m =
140  123  129  134  125  141  122  136
110  148  115  110  146  101  127  118
136  114  141  140  112  144  133  132
Indices start at 0.
(0, 0): 140
(1, 6): 127
(2, 2): 141
(1, 4): 146
(0, 4): 125
(1, 0): 110
(0, 5): 141

a =
[[110 146 108 143 104 150 149]
 [124 128 130 119 140 129 131]
 [106 133 120 156 122 118 127]
 [101 144 123 156 138 128 131]
 [115 107 148 137 123 120 127]
 [108 152 137 134 127  99 140]
 [130 137 113 122 137 140 117]
 [108 100 158 131 143 108 126]]
a[0,0] => 110
a[1,2] => 130
a[5,1] => 152
a[3,2] => 123
a[3,0] => 101
a[4,1] => 107
a[5,3] => 134
a[2,4] => 122
a[:, 1] => [146, 128, 133, 144, 107, 152, 137, 100]
a[:, 4] => [104, 140, 122, 138, 123, 127, 137, 143]
a[5,0] => 108
a[5,6] => 140
a[2,3] => 156
a[4,3] => 137
a[0,5] => 150
a[7] => [108, 100, 158, 131, 143, 108, 126]
a[3,6] => 131
a[0,6] => 149

B =
[[141 132 138 107 135 133 130 130 142]
 [115 147 137 125 127 124 130 139 126]
 [132 113 144 116 146 118 121 124 136]
 [120 136 105 101 113 111 127 116 143]
 [152 125 122 139 122 132 140 110 126]
 [106 127 118 131 148 151 114 149 134]]
Indices start at 0.
(0, 0) = 141
(1, 8) = 126
(4, 8) = 126
(4, 0) = 152
(4, 6) = 140
(2, 7) = 124
(1, 1) = 147
(0, 8) = 142
(5, 5) = 151
(3, 6) = 127
(0, 5) = 133
(5, 8) = 134
(2, 5) = 118
(2, 6) = 121
(2, 2) = 144
(0, 4) = 135
(5, 7) = 149
(1, 0) = 115

data =
[[135 123 138 139 123 130 130 134 152 134 139 123 123 113 127 127]
 [128 133 141 120 139 132 135 124 139 130 120 136 133 136 117 134]
 [125 129 140 137 136 134 136 128 112 123 125 137 134 127 116 132]
 [128 125 138 125 142 135 135 130 134 129 126 138 130 127 117 134]
 [124 127 142 136 141 127 130 121 112 118 121 138 139 128 116 128]
 [122 125 119 126 121 126 110 126 136 127 134 143 132 122 132 115]
 [129 132 141 120 138 131 135 122 140 131 119 136 132 135 116 134]
 [126 132 138 135 129 139 142 138 112 130 130 136 130 126 117 134]
 [123 124 121 127 118 129 114 127 134 127 132 138 131 127 127 119]
 [126 131 138 136 132 138 138 134 112 128 127 137 131 128 116 133]]
Indices start at 0.
row 0 col 0: 135
row 2 col 13: 127
row 8 col 15: 119
row 0 col 14: 127
row 7 col 15: 134
row 8 col 3: 127
row 5 col 14: 132
row 3 col 13: 127
row 6 col 9: 131
row 6 col 4: 138
row 9 col 2: 138
row 5 col 3: 126
row 6 col 2: 141
row 9 col 3: 136
row 8 col 2: 121
row 9 col 14: 116
row 4 col 5: 127
row 4 col 1: 127
row 3 col 6: 135
row 1 col 13: 136
row 6 col 10: 119
row 5 col 5: 126
row 3 col 12: 130
row 9 col 15: 133
row 3 col 11: 138
row 8 col 6: 114
row 0 col 10: 139
row 2 col 8: 112
row 1 col 1: 133
row 9 col 8: 112
row 6 col 11: 136
row 8 col 1: 124
row 8 col 7: 127
row 0 col 1: 123
row 5 col 13: 122
row 0 col 12: 123
row 5 col 7: 126
row 5 col 9: 127
row 8 col 0: 123

arr =
[[134 132 156 106 109 100 104 102 152 147]
 [157 157 112 104 146 141 143 143 112 153]
 [101 101 118 144 140 135 104 104 152 103]
 [104 104 140 142 118 116 112 111 144 117]
 [156 157 133 120 129 124 156 155 100 158]
 [101 101 151 130 111 105  99  99 155 143]
 [100 100 110 151 139 148 129 135 126  98]
 [138 136 145 110 122 110 111 107 147 150]
 [156 156 101 130 154 155 155 154 102 158]]
arr[0][0]: 134
arr[0][2]: 156
arr[:, 3]: [106, 104, 144, 142, 120, 130, 151, 110, 130]
arr[0]: [134, 132, 156, 106, 109, 100, 104, 102, 152, 147]
arr[3][3]: 142
arr[0][3]: 106
arr[:, 5]: [100, 141, 135, 116, 124, 105, 148, 110, 155]
arr[8][2]: 101
arr[2][7]: 104
arr[4][7]: 155
arr[5][3]: 130
arr[8]: [156, 156, 101, 130, 154, 155, 155, 154, 102, 158]
arr[2]: [101, 101, 118, 144, 140, 135, 104, 104, 152, 103]
arr[0][7]: 102
arr[1][1]: 157
arr[5][2]: 151
arr[7][3]: 110
arr[:, 8]: [152, 112, 152, 144, 100, 155, 126, 147, 102]
arr[7][4]: 122
arr[6][9]: 98
arr[:, 4]: [109, 146, 140, 118, 129, 111, 139, 122, 154]
arr[2][8]: 152
arr[8][1]: 156
arr[6]: [100, 100, 110, 151, 139, 148, 129, 135, 126, 98]
arr[7][8]: 147
arr[4][0]: 156
arr[1][8]: 112
arr[4][6]: 156
arr[6][1]: 100
arr[3][2]: 140
arr[3]: [104, 104, 140, 142, 118, 116, 112, 111, 144, 117]
arr[7][9]: 150
